[[ 1.2  0.8 -0.3  0.6  1.6  0.3]
 [-1.0 -1.6  0.8  0.2 -1.4  1.0]
 [ 0.3  2.0  1.8  1.1  0.6  1.2]] -1.6

[[ 0.16  0.11 -0.03 -0.18  0.06  0.23  0.17]
 [ 0.16  0.16  0.05 -0.04  0.09  0.22  0.19]] 0.16

[[ 0.947 -0.295 -1.348 -1.382  0.395]
 [-0.451 -2.016  1.463 -0.256 -0.631]] -2.016

[[ 0.052  0.098 -0.127  0.080  0.105  0.157]
 [-0.174 -0.009  0.059  0.041  0.068  0.122]
 [ 0.019  0.100  0.012 -0.012 -0.021  0.017]] -0.009

[[-0.1 -0.3 -0.5 -0.1 -0.8 -0.3  0.1]
 [ 2.1 -0.4  1.8 -0.2 -1.0  1.2 -1.6]] -0.4

[[  1.44  -1.57   6.14  22.57  13.25 -14.21 -11.95]
 [ -7.64  -5.38  -0.92  12.68  13.14  -0.70  -3.87]
 [  3.30   3.15   3.62  19.20   6.21   0.55   3.95]] -5.38

[[ 182.00  214.04  -17.45  -49.94   -5.33]
 [ -36.75  -36.21 -187.07  -90.19    9.64]] -36.21

[[-0.05 -0.10  0.12  0.20  0.07]
 [-0.05  0.21 -0.03 -0.11 -0.11]] 0.21
---
[[64 36 64 54 48 56 27]
 [41 46 68 94 39 69 40]
 [45 46 44 45 45 44 45]
 [55 51 36 35 59 20 58]
 [55 23 61 19 73 33 41]
 [44 45 45 44 45 45 46]
 [49 53 32 56 52 52 25]] → 64

[[-216  -16 -248 -146 -113 -190 -200 -295    2]
 [-227   32 -509  -51 -130 -337 -545 -795  231]
 [  22 -225  111  -47  -81   33  -17  100 -207]
 [ -24 -182 -119   19  -57 -106 -322 -329  -13]
 [-195  -20 -482  -44 -105 -342 -555 -769  211]
 [-184  -16 -180 -158 -121 -120  -70  -78  -85]
 [ -72 -127  -96  -58  -83 -125 -175 -207  -68]
 [-252   40 -201 -227 -156 -196   59   -4 -122]
 [-111  -91 -201  -68  -78 -169 -235 -316   -7]
 [-138  -33  -73 -183 -115  -73   74  118 -154]
 [ 547 -709  494  411  132  253 -615 -300 -168]] → -216

[[6019 3702 2281 6550 4955 6652 4333 7738 5837 2957 4232 4038 4564 5215
  4480]
 [3791 6613 7665 3653 6927 3562 4121 4183 5858 5674 3490 7675 4492 4405
  4338]
 [3465 6150 6439 4220 8047 3023 4826 4382 5445 4906 3647 7934 4102 5394
  5504]
 [5664 3886 2145 6698 5582 7592 4340 7653 5065 4112 4481 3412 5100 5533
  4053]
 [2380 5606 3282 5614 3734 4745 5504 2045 5277 2830 4955 5794 3181 5534
  5747]
 [4362 5260 4906 6137 5078 3185 4184 1201 3958 6334 6368 7053 5783 4142
  6179]
 [6854 2482 4313 5351 1832 5709 4322 7018 5820 3662 4895 6090 6625 3724
  5604]
 [6456 3602 2845 6630 4422 6674 4208 7673 6127 2641 3924 4315 4649 5037
  4725]
 [3553 6719 7547 4096 6923 3482 4184 4358 5802 5615 3518 7791 4546 4576
  4414]
 [5515 4356 7051 5203 7678 6272 4620 7504 6368 3972 5649 2574 4523 6673
  6029]
 [5831 4598 6973 4936 7881 5921 4946 7220 6083 3958 5837 2733 4193 6619
  6013]
 [5026 7237 7207 5420 6373 5440 5428 3949 4090 8027 3801 6041 4711 4251
  2699]] → 6019

[[ -82   34  345  225  165  -87 -236  347  -60  142]
 [  62  112  158  162  105   77   62  126   87  100]
 [ 258  181  -51   40  105  297  420  -61  292  144]
 [ 153  118  146   93  165  124  105  181  116  141]
 [ 128  119  171   89  172  126   71  199  117  145]
 [  -7   74  263  196  126  -24 -127  268  -19  118]
 [-277  -70  663  293  278 -327 -731  729 -293  178]
 [ 314  177  -63   37  126  287  453  -55  284  119]
 [ 135   82  143  152  158   65   98  170   87  128]
 [ 198  139   75   86  132  171  202  100  160  125]] → -82

[[ -81  -95  394 -394 -203  122  -61  -79   -2  180 -447  526  -17]
 [   7  404 -171 -611 -243  -44   74  181  138  -38 -329 -451 -130]
 [-172 -582 -318   52  190 -260  213  210  -94  224 -261 -423 -212]
 [-231   40  -56  -47  105  -94  -38   41  -86 -640 -542 -500  -68]
 [ 339  -60 -228 -488 -230  -19  -73  -84   90    5  521  127 -265]
 [-177   66 -359  -10  -80  -42  100 -221  -17 -267 -422 -651 -293]
 [-216 -488 -780 -604 -320  -70 -463  731  -90 -254 -196  124  293]
 [-263    7 -384   18    3  154 -153 -342 -224 -318 -419 -532 -382]
 [-189 -574  -49 -976 -155 -228 -674  -35  368 -346 -107 -611  -52]
 [ 320  -70 -308 -517 -376   72 -199 -135   61 -256  495   64 -278]] → -81
